(in the rows, 128 means zero)
Each path below is one point turned by a fixed rotation once a step. After each direction that follows a path, write how fast that rotation turns it, in degrees per step (0 if it stays still).
Each turn is a multiple of 5 degrees from 10 to 175, or 0.
Each row of a path follows its step; steps can be skipped.
Path 1:
step 4: [120 129 129 120 120 115 132 141 114 119 112 115 125 119 120 135 122 133
 131 108 125 119 123 120 124 124 131 133 122 122 121 122 132 137 120 114
 130 111 119 120 132 134 130 125 132 141 131 124 154 129 138 139 128 143
 122 130 121 128 135]
step 5: [131 119 128 137 126 130 128 134 109 134 130 138 125 164 117 119 129 148
 122 120 123 140 127 133 118 123 131 122 131 128 124 125 120 126 131 118
 123 118 124 117 123 126 136 121 134 130 129 135 118 138 120 129 112 126
 128 129 126 113 134]
step 11: [135 137 111 134 121 120 129 145 117 118 135 137 124 132 118 135 131 142
 109 117 141 131 117 123 121 130 136 123 124 127 125 131 130 126 121 127
 107 122 127 127 118 127 132 119 128 133 126 133 148 139 117 138 134 111
 124 124 134 137 121]
step 13: [115 144 123 143 124 133 136 123 136 128 145 132 140 133 137 124 119 137
 137 111 131 136 138 136 121 142 124 126 124 140 128 125 126 125 122 129
 135 140 120 124 142 126 102 119 118 124 121 125 128 120 135 135 128 134
 123 127 123 116 119]
step 20: [108 135 138 142 124 127 128 117 120 140 123 122 129 138 123 127 135 120
 143 104 113 135 129 133 119 116 128 126 135 136 124 141 125 120 107 131
 119 129 130 127 126 128 127 135 133 141 132 114 131 133 132 133 126 125
 132 128 115 112 121]
step 23: [120 124 135 117 128 139 121 129 125 135 133 126 123 144 120 130 120 132
 135 120 128 130 127 130 133 125 143 118 126 116 122 126 127 139 120 114
 134 121 109 130 121 134 115 120 114 130 135 128 136 125 110 130 120 116
 108 136 121 150 133]
step 26: [140 128 126 139 125 119 133 127 110 146 125 113 122 126 118 130 141 137
 127 117 124 143 125 130 131 126 132 112 127 132 137 114 116 123 117 147
 129 132 134 118 123 121 131 134 119 150 126 128 136 129 131 140 135 137
 127 125 129 138 135]
step 29: [129 139 121 126 143 119 128 139 134 133 130 116 144 130 135 147 124 133
 122 118 126 121 122 124 124 125 125 127 122 128 122 136 123 141 138 124
 125 136 118 137 136 147 112 130 122 135 128 115 153 113 127 133 132 123
 121 124 134 137 136]
Speeds:
[131 127 130 124 130 129 127 129 130 127 126 127 124 129 130 128 130 126
 123 130 124 133 129 126 128 129 124 124 125 127 128 127 125 127 125 131
 128 129 130 127 128 128 128 134 127 125 128 127 127 128 128 130 129 128
 129 129 128 129 124]
40
[126 128 127 125 128 126 125 129 128 126 128 131 124 128 125 131 124 127
 129 124 129 126 129 127 128 129 130 128 128 130 123 130 130 124 126 127
 129 125 129 133 129 123 126 130 127 128 127 126 129 127 129 127 131 128
 125 126 129 126 124]
155
[126 128 126 127 129 130 129 128 131 124 126 127 128 127 126 129 125 131
 126 130 131 127 128 130 129 126 125 131 129 127 132 125 131 127 126 128
 130 126 128 124 133 127 130 127 126 125 125 129 130 127 129 128 125 131
 125 127 127 122 125]
125
[127 128 130 126 130 129 127 133 128 127 134 126 129 128 131 129 128 130
 129 128 129 128 130 128 122 129 127 127 126 132 128 128 127 130 128 125
 125 129 127 131 130 128 131 131 128 130 128 128 129 129 131 127 123 129
 126 130 124 125 129]
45
[129 128 125 127 130 125 127 125 123 129 127 130 128 125 127 126 130 127
 130 127 126 131 128 127 130 128 126 128 130 126 131 131 129 128 125 127
 130 129 129 134 127 131 133 129 126 128 126 128 128 127 129 128 128 132
 128 126 124 126 129]
175
[125 131 127 126 129 128 130 124 126 129 130 127 128 135 126 125 129 124
 132 127 129 127 130 131 128 127 125 128 124 127 128 127 126 126 128 126
 128 127 131 128 129 127 129 127 126 126 125 132 129 127 128 127 129 123
 131 131 126 128 127]
145
Path 2:
step 0: [132 124 124 134 128 124 129 118 126 145 134 139 124 129 128 117 119 118
 115 136 116 133 118 141 128 118 120 127 141 127 132 110 120 122 123 130
 122 134 131 121 130 128 122 113 133 126 136 125 135 121 125 132 112 127
 123 133 126 112 118]
step 10: [133 135 121 108 120 135 131 128 121 136 139 139 126 132 130 125 123 117
 128 116 115 131 131 131 125 145 125 125 125 125 118 127 129 134 127 120
 124 135 121 125 116 131 136 134 125 137 115 133 139 133 123 135 117 128
 128 130 126 135 106]
step 17: [127 125 131 142 123 139 135 121 131 123 132 151 130 129 116 126 125 136
 124 148 141 132 131 122 134 137 134 125 139 127 122 122 120 123 133 121
 140 122 125 138 128 123 141 134 144 139 130 119 135 126 122 136 121 130
 126 121 123 130 132]
step 20: [126 119 124 134 126 124 121 143 127 136 133 125 123 129 129 126 131 130
 125 123 120 124 128 120 126 132 132 122 148 108 123 121 131 128 121 119
 134 142 114 137 114 134 128 130 114 117 123 128 121 114 116 134 125 131
 136 117 123 125 133]
step 24: [117 130 127 130 134 132 118 138 117 126 127 121 139 128 120 120 130 118
 132 129 120 109 128 131 124 142 137 133 120 120 124 122 139 138 143 129
 133 118 125 117 140 124 130 130 137 138 113 125 129 125 128 128 135 113
 132 126 134 114 131]
step 29: [117 126 138 127 126 128 127 126 114 130 135 134 128 127 122 121 114 130
 105 123 128 119 129 145 131 131 130 129 123 131 120 128 106 118 133 125
 134 138 132 127 119 130 142 122 117 129 127 118 121 130 123 131 115 128
 134 129 131 136 133]
step 30: [121 130 112 133 127 127 138 138 126 129 129 129 120 124 129 125 140 130
 134 118 112 128 118 129 123 133 130 126 121 134 121 122 126 135 128 138
 117 142 137 136 147 119 126 139 129 134 114 117 120 123 113 133 137 130
 128 129 125 116 134]
step 35: [127 130 124 127 134 127 120 133 127 129 136 120 126 128 115 125 116 128
 118 129 117 128 125 140 125 137 119 135 134 131 132 117 121 123 149 123
 138 103 141 136 132 121 123 132 126 139 126 123 139 128 133 125 125 116
 134 130 135 136 135]
Speeds:
[127 127 126 129 128 130 126 127 130 124 127 124 126 130 129 126 128 127
 128 128 124 126 128 128 123 129 127 125 129 126 127 130 131 127 125 130
 126 130 130 128 129 131 127 132 127 125 127 131 132 128 128 126 128 128
 127 122 125 132 129]
65
[128 125 129 132 129 127 128 127 131 126 128 127 127 130 128 132 128 129
 127 127 130 128 126 127 130 128 128 128 128 128 124 131 131 130 129 131
 129 124 129 124 131 129 130 127 131 128 125 132 126 129 131 126 128 126
 132 128 130 124 126]
40
[130 133 131 127 129 129 129 128 129 128 129 129 130 131 130 131 129 125
 126 132 125 129 126 131 130 130 126 128 130 122 127 130 127 132 132 127
 130 128 126 131 128 129 128 128 131 126 128 127 131 127 127 125 130 124
 129 127 129 130 127]
100
[130 131 130 128 129 129 124 128 126 129 125 124 127 125 126 126 125 133
 126 126 129 129 127 132 126 130 129 127 127 127 127 127 128 134 128 126
 126 126 128 126 129 128 128 128 129 128 125 128 128 134 124 127 128 129
 129 131 128 131 126]
130
[127 128 131 125 127 130 131 127 131 126 129 128 130 125 127 130 129 129
 128 128 128 126 130 129 128 131 126 126 126 131 126 125 130 129 128 126
 134 131 129 127 130 126 127 130 127 125 127 127 130 132 126 129 125 127
 124 127 129 123 129]
55
Path 3:
step 8: [134 126 122 121 105 129 125 125 113 118 138 133 124 114 125 125 112 126
 123 116 111 133 127 118 122 130 133 133 123 117 118 139 130 111 137 131
 132 128 127 124 120 128 145 134 124 126 130 130 127 115 137 144 122 123
 118 129 129 138 140]
step 12: [126 128 121 111 112 125 119 122 142 118 124 120 141 119 128 123 129 142
 118 131 120 109 132 127 133 146 126 132 132 135 115 124 120 109 122 140
 119 129 130 125 133 128 128 147 132 126 129 127 115 138 120 134 125 126
 132 132 123 135 121]
step 13: [131 128 141 137 109 130 126 113 113 121 135 126 135 130 137 107 129 119
 117 121 132 122 115 120 123 139 142 125 128 124 132 120 127 128 115 141
 128 118 135 128 130 119 132 137 126 132 124 119 132 124 139 134 129 125
 137 121 113 132 141]
step 21: [123 135 126 129 123 125 121 120 123 109 154 130 120 132 147 124 122 122
 132 127 130 112 126 117 130 132 133 117 135 126 123 136 123 119 121 129
 123 133 130 129 123 126 129 150 122 133 125 142 128 121 116 141 126 118
 125 119 129 120 141]
step 28: [122 136 133 111 120 136 114 123 131 119 141 127 134 114 124 117 122 134
 124 125 134 117 118 129 134 118 111 134 125 126 127 132 121 118 138 124
 123 125 111 128 145 138 137 141 138 118 118 135 118 113 119 122 121 125
 127 127 122 129 135]
step 31: [118 135 120 126 111 123 134 119 123 119 139 131 122 110 131 133 120 123
 126 128 125 111 118 114 137 131 134 131 125 149 139 122 125 120 120 123
 128 126 119 132 134 130 121 133 111 123 115 128 128 119 120 137 115 124
 130 116 118 135 140]
step 34: [127 133 104 132 117 135 132 138 118 118 127 141 122 130 129 124 113 123
 144 123 131 120 120 127 120 126 126 126 124 128 133 140 131 116 122 139
 110 126 126 135 141 145 139 130 121 136 124 129 121 131 126 141 128 122
 130 109 125 127 128]
step 39: [126 128 119 127 124 143 128 113 124 125 115 129 129 129 140 140 122 133
 116 123 133 102 122 130 132 135 130 124 141 141 123 133 124 118 107 131
 131 125 128 137 139 128 130 144 134 139 125 117 119 129 123 141 133 119
 133 128 128 135 131]
Speeds:
[128 127 133 127 126 129 126 127 128 129 131 133 128 126 131 125 130 129
 127 126 128 130 130 130 128 125 130 129 127 126 131 127 128 130 127 129
 128 127 127 127 128 123 131 129 129 124 125 127 130 123 129 129 124 129
 124 130 127 127 129]
145
[128 129 129 125 134 128 128 128 125 125 123 129 128 125 129 124 132 127
 128 131 132 126 128 127 129 127 125 130 124 126 128 133 127 130 131 128
 127 129 127 128 130 131 125 127 131 127 128 130 131 127 129 127 126 128
 130 128 130 127 127]
80
[130 128 125 126 126 130 129 125 130 128 126 132 130 129 128 125 128 131
 127 129 131 129 127 130 126 130 125 123 128 125 130 127 132 126 129 126
 123 128 126 125 131 128 127 131 130 127 132 124 126 128 129 126 131 126
 128 128 127 129 125]
65
[128 128 127 130 128 130 128 127 125 129 131 129 131 128 128 125 130 130
 125 130 128 129 135 126 127 128 130 129 127 126 125 127 127 127 128 132
 132 131 129 130 128 129 125 127 129 132 133 126 124 127 130 131 128 130
 127 129 125 130 127]
10
[129 130 127 126 128 130 127 127 129 129 129 125 128 129 130 129 133 131
 132 126 128 127 130 129 127 126 129 126 128 130 127 132 131 128 126 130
 126 131 128 129 128 129 132 130 134 130 126 131 127 132 124 131 127 126
 125 129 129 127 125]
160
[130 130 130 130 130 127 131 128 128 125 126 130 130 129 133 131 127 127
 130 129 129 127 129 129 127 124 124 129 129 127 128 128 129 127 123 128
 124 131 132 128 128 128 127 127 124 128 129 127 127 127 125 129 130 131
 126 133 128 126 131]
20
[129 129 130 127 131 132 128 127 130 128 131 126 127 133 128 125 128 128
 132 125 132 129 122 127 125 126 126 128 128 127 127 127 126 127 126 129
 132 126 129 132 131 132 129 127 129 126 130 127 127 128 131 126 128 130
 128 128 127 129 129]
170
